A hidden rule labels the rows of this table. It goes by one to three of the table's principal directions, not those with the most spread.
np.array([7, 8, 46, 49, 14, 22, -32, 13, 51, 49, 41, -2, -24, -10, -5, -22, -13, -26, -39, 35, -13, 19,
          -8, -43, 4, -46, -16, 4, 72, -74, -9, -13]) Jy
np.array([35, -33, 74, 45, -20, -37, -16, -21, 46, 36, -23, 4, 55, -18, -35, -39, -15, -11, -30, 7, -12, 21,
          13, 30, 25, -68, 9, 36, -21, -40, -11, -17]) AJ
np.array([-4, -56, 27, 54, -26, 6, 40, -20, 19, 1, -41, 16, 41, -1, -37, -25, 13, -67, 25, 9, -45, -2,
          -18, 27, 35, -59, 14, 1, -33, -64, -27, 14]) AJ
np.array([28, 55, 19, -64, 4, -21, 0, 49, 14, -38, 22, -53, 0, -24, 25, 58, -37, 34, 24, 5, 54, 2,
          -14, -47, -29, 33, -11, 2, 32, -24, 2, -30]) Fj
np.array([27, 9, 6, -18, 55, -26, 77, 12, -2, -27, -12, -28, -18, 17, -27, 23, 32, -43, 84, 38, 29, 2,
          20, -58, -11, 29, 27, 10, -65, 50, -23, -68]) Jy
np.array([-40, -9, -66, -12, -23, 45, -60, -22, -34, -6, 33, 16, -26, -29, -2, 11, -16, 24, -27, 2, -4, 6,
          -40, 62, 12, -5, -39, -43, 51, -36, 17, 54]) AJ
np.array([-29, -7, -26, -13, -36, 29, 5, -11, -15, -85, 5, 2, -11, -62, 43, 9, -14, -45,
          -11, -16, -76, -7, -119, 3, 62, -39, -17, -72, 65, -101, -2, 34]) AJ
np.array([12, -31, 44, 55, 10, -9, 45, -26, 13, 22, -16, -10, 34, 10, -59, -23, 21, -57, 19, 40, -30, 9,
          25, 0, 25, -54, 5, 17, -49, -13, -7, -30]) AJ
np.array([0, 7, -12, 15, 34, -12, 25, -16, -2, -50, 17, -3, -37, -27, 23, 6, 11, -49, 1, 5, -26, -5,
          -42, -25, 41, -9, 5, -25, 9, 7, -4, -6]) Ba
np.array([-28, -11, -20, 28, -4, 32, 74, -4, 5, -16, -41, -25, 30, 17, -6, 21, -5, -66, 51, 15, -24, -34,
          0, 0, 11, -24, 13, -11, -16, -50, -7, 46]) Jy
np.array([14, -6, 19, 16, 15, -19, -3, -23, 19, -12, 11, -4, 4, -24, -3, -5, -10, 1, -24, 15, -1, 2,
          7, 16, 19, -21, -5, 18, -12, -5, -9, -24]) AJ
np.array([33, -32, 55, 53, 5, -52, 21, -33, 19, -22, -22, -31, 60, -54, -26, -13, -26, -47, -11, -2, -23, 23,
          -22, 30, 63, -64, 16, 2, -40, -13, 0, 2]) GG
np.array([22, -16, 24, -17, -31, -32, -27, -16, 12, 4, -11, -10, 30, -29, -33, 3, -20, 17, 0, 9, 33, 11,
          7, 47, 11, -27, -9, 22, -20, -32, -13, -14]) Ir
np.array([32, -2, 46, 8, -2, -23, -37, -12, 45, 33, 5, -16, 27, -20, 2, -11, -26, 24, -31, 2, -4, 22,
          5, -5, 8, -31, 12, 14, 3, -8, 8, -21]) Jy
np.array([-28, 8, -64, -7, -18, 16, 19, -18, -54, -42, 32, -45, 2, -13, 12, 74, 27, 1, 7, -39, -8, -35,
          7, 37, 41, 24, -15, -36, -38, 46, 7, 57]) AJ
np.array([-92, 24, -107, -19, -28, 97, -45, -6, -54, 66, 19, 37, -48, 73, 11, -2, 5, 45,
          -19, 6, 14, -43, 51, 27, -67, 54, -44, -18, 60, 17, 43, 86]) Jy
np.array([-6, 4, -18, 15, 9, 22, 11, 5, 6, -2, 18, 5, -22, -8, -12, 11, 13, -26, 4, 14, 4, -8,
          -6, -10, -1, 1, -4, -7, 9, -31, -13, 22]) AJ
np.array([5, -16, 24, 51, 30, -19, 101, 7, 22, -4, -59, -19, 16, 30, -48, 0, 15, -111,
          81, 49, 10, -18, 25, -8, 26, -62, 19, 32, -35, -48, -36, -11]) AJ
np.array([14, 20, -4, -26, -11, -10, -33, 25, 5, 40, 3, 6, -19, 8, 0, -1, 8, 21, -3, -19, 39, 7,
          13, -20, -23, 23, 12, 4, 12, 15, 0, 15]) Ab
np.array([-8, -1, -36, 8, 53, -4, 15, -37, -19, -18, 17, -15, -43, -8, -7, 8, 17, -28, 11, 33, -5, 4,
          5, 7, 38, -15, -4, -14, -14, 44, -1, -28]) Jy
np.array([-47, 10, -9, 14, -31, 29, -21, -3, -20, 20, -5, 30, -14, 29, 62, -43, 2, 14, -68, -44, -47, -30,
          11, -4, 0, 6, -14, -5, 53, 8, 12, 35]) Ab
np.array([42, -42, 48, -14, 0, -43, 51, 3, 23, -30, -89, -39, 82, -27, -61, 0, -36, -47,
          84, 40, -5, 46, -42, 41, 45, -101, 28, 5, -34, -85, -15, -48]) Fj
np.array([12, -4, 5, -34, 34, -8, -76, -41, -2, -27, 55, -2, -13, -55, 32, -12, -51, 96, -66, 14, 1, 40,
          -17, 19, -14, 41, -22, -7, 10, 58, 23, -72]) Jy
np.array([-10, 4, 13, 23, 21, 6, 40, -15, 0, -22, 6, 13, -11, 11, 27, -22, 25, -8, -39, 1, -45, -26,
          27, -22, 8, 3, -3, 19, -14, 21, -12, -31]) AJ
np.array([23, 11, 39, -46, 20, -18, 5, 7, 43, -29, -23, -19, 21, -8, 35, 1, -59, 40, 19, 31, 12, 10,
          -12, -29, -32, 9, 11, 22, 12, -20, 1, -77]) GG
np.array([6, -2, 10, -4, -14, 2, -24, -8, -3, 11, 14, -4, 21, -19, -29, -1, -13, 35, -32, 11, 18, 7,
          26, 36, -11, -6, -24, 19, -7, -17, 2, -4]) Jy
np.array([20, 0, -5, 2, 35, -6, -12, -1, 17, -61, 45, -52, -14, -95, -37, 55, -53, -24,
          13, 60, 48, 32, -53, 45, 43, -50, -40, -14, 41, -106, -29, -14]) AJ
np.array([-34, 47, -14, 57, -19, 52, -8, 51, 19, 28, 44, -7, -34, 18, 62, 26, 12, -46, -45, -49, -40, -36,
          -29, -59, 17, -17, -7, -37, 107, -63, 12, 113]) Ba
np.array([-12, 33, -7, 6, 12, 10, 0, 5, -4, -19, 41, -23, -29, -17, 39, 21, -6, -8, -28, -10, -6, -17,
          -9, -40, 6, 23, -13, -19, 34, 8, 7, 15]) Jy
np.array([-3, 5, 22, 36, 28, -20, 61, -13, 8, -28, -16, -20, 0, 4, 0, -5, -5, -73, 27, 30, -14, -16,
          -4, -30, 25, -28, 3, 4, -5, -7, -1, -16]) GG
np.array([-16, 11, -42, 6, -36, 37, -22, 17, -16, 33, 17, -15, 17, -1, -27, 39, 5, 10, -7, -23, 18, -10,
          12, 34, -6, -1, -13, -18, 10, -31, 15, 94]) GG
np.array([-19, 2, -63, -33, 39, 21, 1, -6, -22, -30, 16, 8, -42, 2, 14, 26, -8, 36, 24, 15, 47, -10,
          15, 16, -38, 74, -4, 0, -18, 53, -10, -8]) Jy
np.array([11, 24, -27, -46, -7, 12, -59, 18, -1, 14, 47, 16, -22, -4, 22, 24, 2, 90, -31, -31, 40, 2,
          14, -9, -56, 82, -1, 2, -2, 52, 11, 10]) Ba
np.array([6, 16, 4, 0, -7, -20, 32, 22, -2, -30, -6, -23, -8, -12, -9, 29, 7, -53, 33, 3, 19, -13,
          -18, -5, 30, -28, -8, -2, 14, -48, -21, 14]) GG
np.array([46, -60, 51, -1, -6, -55, -49, -43, 23, 69, -52, 3, 57, 5, -58, -51, -11, 22, 25, 13, -5, 68,
          5, 44, 23, -59, 40, 11, -62, 48, 18, -58]) GG
np.array([12, -10, 9, 9, -18, -6, 2, 10, 18, 2, -31, 10, 30, -18, -6, -9, -14, -11, -6, -20, -3, 4,
          -18, 18, 7, -23, 19, 3, 1, -42, -5, 41]) GG
np.array([-3, 22, 16, 30, 26, 10, 65, 17, 14, -26, 13, -20, -20, 5, 11, 16, 24, -57, 4, 17, -20, -29,
          12, -49, 18, -17, -6, 10, 8, -36, -28, -14]) AJ
np.array([-12, 0, -27, -4, -37, 6, -11, -3, -12, -3, 4, 19, 6, 3, 14, 13, 11, 17, -10, -43, 9, -28,
          4, 15, -17, 46, 6, -5, -23, 24, 6, 60]) Fj
np.array([6, 19, -40, -55, -23, -11, -27, 21, -18, -23, 8, 25, -23, -9, 33, 24, 12, 49, -2, -56, 38, -14,
          -16, 0, -29, 77, 15, -9, -11, 44, -2, 37]) AJ
np.array([73, 30, 53, -99, 37, -51, 2, 31, 60, -44, -3, -36, -5, -32, 13, 31, -39, 46,
          60, 48, 53, 35, -29, -70, -37, 22, 24, 23, -6, -19, -22, -127]) Fj
np.array([-54, 74, -45, -62, -9, 45, -51, 26, -31, -7, 59, 44, -97, 40, 119, -11, 7, 77, -74, -37, -7, -48,
          4, -75, -64, 105, -36, -13, 102, 51, 24, -4]) Ir
np.array([47, 6, 75, 2, 1, -53, 31, -18, 52, 0, -17, -31, 36, -7, -5, -6, -2, -19, 6, 20, -12, -5,
          22, -41, 17, -36, 22, 37, -44, -4, -9, -68]) AJ
np.array([55, -45, 108, 7, -25, -59, -33, -17, 66, -2, -46, 4, 71, -36, 1, -52, -44, 11,
          -23, 4, -54, 51, -54, 26, 51, -107, 19, 22, 11, -74, -8, -80]) GG
np.array([-28, 27, -29, 3, -31, 20, -5, 32, -34, -10, 20, 9, -23, 12, 49, 15, 30, -2, -34, -69, -23, -29,
          -16, -18, 11, 27, -7, -29, 40, 12, 8, 71]) Fj
np.array([24, 23, -21, -44, 6, -8, -4, 22, -8, -5, 16, -27, -12, -17, -14, 41, 17, 15, 25, -9, 34, 12,
          -4, -19, -6, 25, 11, -16, -17, 17, -2, 3]) Jy
np.array([-22, -6, -17, 38, 41, 27, 40, 5, -7, -26, 2, 2, -41, -9, -10, -8, 9, -79, 18, 39, -28, 7,
          -38, -11, 38, -49, -13, -25, 47, -60, -19, -1]) AJ
np.array([43, 10, 53, -37, 9, -51, -53, -22, 6, 20, 13, 10, 23, 1, 33, -40, -7, 102, -65, -29, -13, 30,
          31, -23, -26, 42, 17, 26, -39, 122, 37, -83]) Fj
np.array([-25, -11, 0, 24, 17, 15, -6, -25, -6, -2, -3, 12, -11, 2, 14, -35, -19, -21, -15, 23, -43, 12,
          -28, 1, 18, -32, -12, -20, 41, -10, 22, -11]) GG
np.array([12, -7, 56, 21, 0, -14, 34, 15, 36, -22, -41, -4, 22, -17, 17, -32, -24, -56, 2, 9, -43, 9,
          -48, -30, 30, -64, 13, 0, 40, -87, -16, -22]) Jy
np.array([4, 15, -35, -28, 21, -5, -1, -19, -32, -42, 37, -46, -24, -44, -25, 47, 5, -17, 23, 30, 4, 18,
          -36, 9, 46, -22, -23, -43, 4, -2, 13, -15]) Fj
np.array([-61, 0, -53, 17, 3, 51, -37, -5, -58, 65, 25, 52, -54, 80, -5, -37, 35, 19, -11, 7, -6, -4,
          38, 5, -40, 39, -33, -13, 36, 74, 37, 20]) Fj
np.array([-36, 4, -22, 28, 35, 9, 45, -19, -31, -10, -4, -21, -20, 33, 0, 4, 3, -44, 27, 32, -3, -21,
          28, 0, 15, -7, -18, -1, -2, 34, 8, -10]) AJ
np.array([-32, -13, -72, 40, 6, 34, 31, -1, -65, 8, 14, -19, -12, -2, -75, 38, 38, -69, 45, 7, 19, 1,
          2, 42, 28, -7, -16, -44, -24, 5, 7, 92]) GG
np.array([-7, -2, -56, -18, 3, 24, -2, -2, -22, -11, 8, 5, 16, -2, -20, 36, -3, 53, 2, -8, 39, -11,
          33, 53, -38, 51, -3, 10, -45, 31, 7, 43]) Ba
np.array([-30, 49, -52, -6, 13, 24, 21, 18, -26, -28, 39, -57, -21, 0, 11, 79, -17, -12, 24, 10, 44, -35,
          14, -3, -4, 25, -32, -17, 29, -6, 15, 53]) Ba
np.array([7, -74, 12, 41, 12, -12, 37, -39, 6, -21, -48, -20, 55, -31, -87, -1, -26, -62, 69, 62, -1, 35,
          -22, 89, 52, -90, -1, 2, -49, -69, -24, -21]) Fj
np.array([34, 1, -6, -36, -22, -19, -22, 27, 2, 30, -26, -7, 33, -6, -44, 19, 1, 36, 19, -20, 54, 20,
          20, 35, -17, -2, 19, 16, -30, -7, -5, 27]) AJ
np.array([13, -11, -6, 10, 10, -6, 0, -21, 7, -4, 20, 3, -9, -13, -25, 11, 24, -1, -4, 13, 3, -1,
          15, 21, 18, -13, -3, 11, -33, 6, -16, -15]) GG
np.array([35, 26, 57, 29, 8, -29, 41, 24, 34, -10, 22, -61, 16, -21, -8, 39, 1, -57, 20, 9, 4, -4,
          -4, -61, 28, -28, 6, 2, -2, -34, -11, -10]) GG
np.array([62, -44, 87, 29, -7, -61, 42, 0, 46, -7, -49, -30, 75, -29, -46, -6, -3, -51, 49, 2, -13, 34,
          -22, -5, 41, -61, 46, 15, -70, -31, -27, -39]) GG
np.array([-56, 14, -49, 43, 1, 59, 51, 52, -43, -12, 9, -11, -41, 29, 36, 27, 39, -78, 18, -43, -36, -30,
          -28, -36, 28, 5, -4, -53, 58, -26, -16, 88]) Ab
np.array([-1, 15, 17, 27, 5, -6, 2, -14, 5, -38, 41, -22, -17, -48, 18, 8, -7, -38, -40, 7, -34, -5,
          -38, -16, 51, -37, -24, -21, 40, -43, -1, 0]) AJ
np.array([7, 44, -28, -46, -6, -22, 44, 49, -30, -18, -5, -43, -10, 28, -9, 73, 25, -5, 70, -16, 78, -33,
          40, -19, -22, 50, 1, 14, -32, 32, -14, 19]) GG
np.array([52, -38, 81, 61, 22, -37, 38, -2, 63, 12, -37, -10, 39, -31, -53, -34, -4, -88, 28, 37, -29, 41,
          -36, -21, 48, -97, 36, 10, -18, -77, -26, -33]) GG
np.array([-28, -1, -7, 41, 23, 8, 16, -18, -26, 12, 20, 1, -46, 20, -6, -19, 40, -50, -16, 18, -26, -11,
          23, -2, 43, -35, -24, -1, 17, 15, -13, -18]) Ir
np.array([-58, 24, -65, 30, 26, 60, 35, -6, -26, 4, 22, 29, -61, 50, 26, -4, 39, -40, -7, 12, -35, -46,
          16, -32, -11, 22, -15, -19, 33, 19, 15, 44]) Ba
np.array([44, -22, 22, -23, 15, -54, -21, -27, -14, -14, 7, -17, 25, -41, -41, 2, -3, 39, 3, 5, 32, 41,
          10, 36, 11, 11, 6, 12, -72, 66, 0, -57]) Jy
np.array([18, -11, 67, 22, 5, -22, -41, -3, 45, 1, 5, 17, 13, -19, 39, -44, -50, 28, -50, 1, -18, 23,
          -26, -9, -4, -16, -2, 21, 43, -21, 1, -46]) Ba
np.array([-20, 0, 8, 15, -18, 33, 19, 15, 12, -12, 14, 1, -7, 7, 14, 10, 2, -19, 2, 6, -16, -24,
          -6, -20, -8, 3, -16, -1, 25, -57, -22, 6]) AJ
np.array([-83, 44, -65, 29, 13, 66, 13, 5, -66, 4, 47, 41, -91, 61, 49, -23, 47, -28, -47, -5, -41, -52,
          18, -42, -14, 39, -49, -26, 79, 38, 28, 43]) GG
np.array([-39, -1, -21, 29, -12, 15, -8, -26, -21, 30, -1, 28, 3, 50, 22, -22, 10, 29, -44, -20, -11, -39,
          64, 35, -16, 20, -15, 28, -12, 60, 20, 31]) Fj
np.array([-3, 36, -44, -41, 16, 6, -13, 1, -30, -34, 59, -1, -42, -8, 40, 38, 23, 58, -25, -30, 21, -21,
          15, -27, -32, 98, -6, -11, -23, 92, 10, 0]) GG
np.array([1, 28, 36, 43, 1, -3, 34, 29, 22, 30, 3, 10, -9, 50, 46, -16, 39, -27, -28, -40, -36, -34,
          32, -78, -8, 15, 24, 19, 5, 34, -1, 15]) Ba
Which label does each new row get?
np.array([3, -11, 0, 29, 9, -11, 61, -6, 1, -15, -29, -37, 25, 2, -25, 25, 15, -64, 44, 9, -11, -13,
          9, 13, 46, -49, 14, 0, -36, -19, -16, 14]) AJ
np.array([-57, -7, -49, 45, 3, 37, 24, -26, -45, -38, 11, 30, -42, 4, 45, -21, 35, -59, -35, -28, -88, -28,
          -47, 1, 56, -18, -13, -52, 39, 6, 12, 53]) Fj
np.array([-11, 11, -43, -37, 26, -3, -6, -24, -14, -40, 21, 9, -37, -4, 26, 19, -14, 33, 13, 15, 33, -17,
          2, 1, -29, 66, -7, 0, -16, 60, 8, -22]) Ba
np.array([-15, 16, -69, -66, 16, 39, -30, 9, -18, -51, 40, -14, -39, -39, 10, 55, -30, 50, 19, 26, 36, 10,
          -41, 25, -20, 36, -29, -32, 39, -34, -3, -5]) Fj
np.array([27, 30, 3, -51, 2, -23, -76, -6, 1, -4, 42, -2, 6, -25, 56, 8, -22, 124, -81, -47, 6, 15,
          11, 7, -21, 51, 0, 8, 1, 85, 35, -24]) Ba
np.array([-1, 18, -28, 10, 25, -11, 8, -2, -14, 13, 15, 1, -40, 15, 5, 9, 35, -18, -1, -14, 19, -14,
          28, -19, 7, 23, 12, 1, -16, 63, -1, 19]) Jy
np.array([-22, -8, 12, 38, -28, 17, 1, -12, 3, 47, -10, 24, 2, 38, 9, -37, 27, -27, -25, -18, -46, -20,
          18, -21, 5, -16, 7, -1, 7, 5, 10, 28]) Jy
np.array([9, -27, 25, 14, -7, -10, -16, 8, 11, 14, -34, 38, 29, 4, 5, -45, -23, 16, -10, -24, -3, 22,
          -17, 9, -27, 17, 24, 8, -4, 13, 8, 13]) GG
np.array([20, 24, -25, -40, -5, -13, -66, -12, 16, 2, 34, 19, -25, -40, 24, 7, -14, 67, -55, -24, 37, 0,
          -2, 6, -25, 48, 5, 3, 4, 28, 10, 22]) Jy
np.array([-4, 20, -11, 7, 5, 21, -6, 7, 9, -30, 39, 12, -41, -33, 25, 3, 7, -33, -23, 0, -38, 0,
          -68, -46, 18, -7, -8, -42, 57, -48, 6, 22]) Ba
np.array([-70, 35, -67, 1, -51, 66, -66, 11, -43, 72, 19, 71, -32, 76, 67, -36, 17, 61, -74, -73, -27, -42,
          23, -18, -69, 83, -10, -25, 64, 72, 70, 120]) Ba
np.array([15, -41, -15, -43, 51, -16, 19, -22, -23, -15, -35, 1, 7, 6, -68, -6, -13, 30, 77, 69, 59, 40,
          31, 51, -33, 23, 2, 27, -75, 48, -18, -96]) Jy
np.array([44, -10, 42, 43, 27, -17, 58, 32, 35, 46, -25, -17, 26, 22, -82, 4, 34, -64, 62, 33, 29, 20,
          37, -31, -6, -36, 34, 30, -53, -23, -25, -8]) Ba
np.array([-18, -33, 13, 40, -11, 19, 27, -7, 16, 10, -43, 4, 27, 2, -23, -24, -14, -46, 5, 21, -20, -7,
          5, 40, 23, -66, -4, 15, 11, -84, -28, 16]) Ab
np.array([0, 18, 6, -1, -9, 24, -1, 40, 9, 32, 14, 10, -23, 23, 12, -2, 31, -8, 0, -19, -11, -1,
          -4, -60, -22, 20, 12, -13, 26, -10, -6, 13]) Jy
np.array([1, 53, -23, -32, 27, 2, -37, 50, -13, -30, 76, -3, -81, -22, 65, 39, 2, 42, -33, -37, 52, -5,
          -16, -51, -26, 88, -17, -13, 58, 38, -17, 1]) Jy
np.array([24, 53, 38, -46, -23, -14, -73, 40, 38, 38, 22, 11, 17, 30, 83, -2, -38, 122, -63, -57, 14, -3,
          19, -51, -74, 67, 12, 27, 44, 54, 46, -5]) Ba
np.array([24, 2, -6, -42, 14, -9, -60, -14, 1, -16, 38, 33, -17, -30, 27, -13, -4, 92, -54, -19, 1, 24,
          -12, 4, -29, 57, 3, 1, -12, 63, 12, -40]) Ba
np.array([7, -11, 3, -3, -16, -21, 21, -9, -18, 6, -30, -17, 34, 5, -45, 6, 5, -18, 35, 7, 17, 3,
          18, 26, 9, -17, 3, 6, -43, 8, 6, 9]) AJ
np.array([5, -1, -8, -49, -21, 5, -36, 2, -3, 0, -7, -17, 31, -26, -16, 16, -49, 65, -2, 10, 48, 14,
          11, 46, -33, 17, -16, 11, 0, -26, 3, -4]) Ab
np.array([-37, 14, -69, -71, 18, 22, -51, -8, -63, -16, 19, -18, -39, -1, 21, 22, -31, 74, 4, 10, 40, 15,
          2, 43, -18, 46, -36, -26, 35, 54, 22, -23]) Ab
np.array([64, -50, 97, 11, 33, -50, -44, -36, 67, -7, 5, 15, 40, -57, -31, -52, -60, 43,
          -24, 58, 2, 70, -25, 19, -7, -33, 5, 40, -23, -21, -11, -124]) Ba
np.array([12, -40, 26, 5, 3, -12, 1, -38, 9, 19, -29, 19, 23, -1, -29, -47, 10, 9, -12, 18, -23, 18,
          25, 25, 8, -24, 13, 23, -50, 15, -14, -53]) Ab
np.array([20, -34, 46, 18, -17, 5, -4, 0, 39, 0, -11, -7, 33, -38, -25, -14, -19, -31, 10, 20, -33, 33,
          -53, 0, 28, -62, 7, -15, 16, -96, -19, -18]) Jy
np.array([52, -12, 32, -65, 50, -31, 22, 0, 43, -28, -45, -54, 56, -30, -42, 25, -83, 39,
          89, 81, 66, 50, -1, 3, -47, 4, 23, 26, -46, -19, -1, -101]) Jy
np.array([10, 22, -27, -31, 49, 1, 70, 23, -17, -25, -10, -13, -51, 10, -16, 15, 51, -60, 68, 25, 8, 1,
          -8, -74, 0, 21, 27, -21, -24, 21, -23, -35]) Ab
np.array([53, 8, 59, 21, 25, -39, 45, 51, 45, 37, -30, 4, 19, 37, -1, -10, 30, -15, 27, -29, 25, 4,
          41, -74, -37, 33, 62, 43, -53, 48, -23, -15]) GG
np.array([-2, 23, -39, -25, 2, -12, -8, -4, -26, -24, 12, -8, 3, -9, 19, 33, -12, 47, -15, -31, 44, -22,
          27, 25, -24, 64, -1, 8, -31, 67, 18, 39]) GG
np.array([31, -8, 21, -31, 7, -24, 7, 12, 1, -63, -8, -31, 24, -45, 2, 25, -9, 7, 12, 0, -31, 34,
          -59, 27, 59, -64, -3, -16, 12, -51, -14, -54]) GG
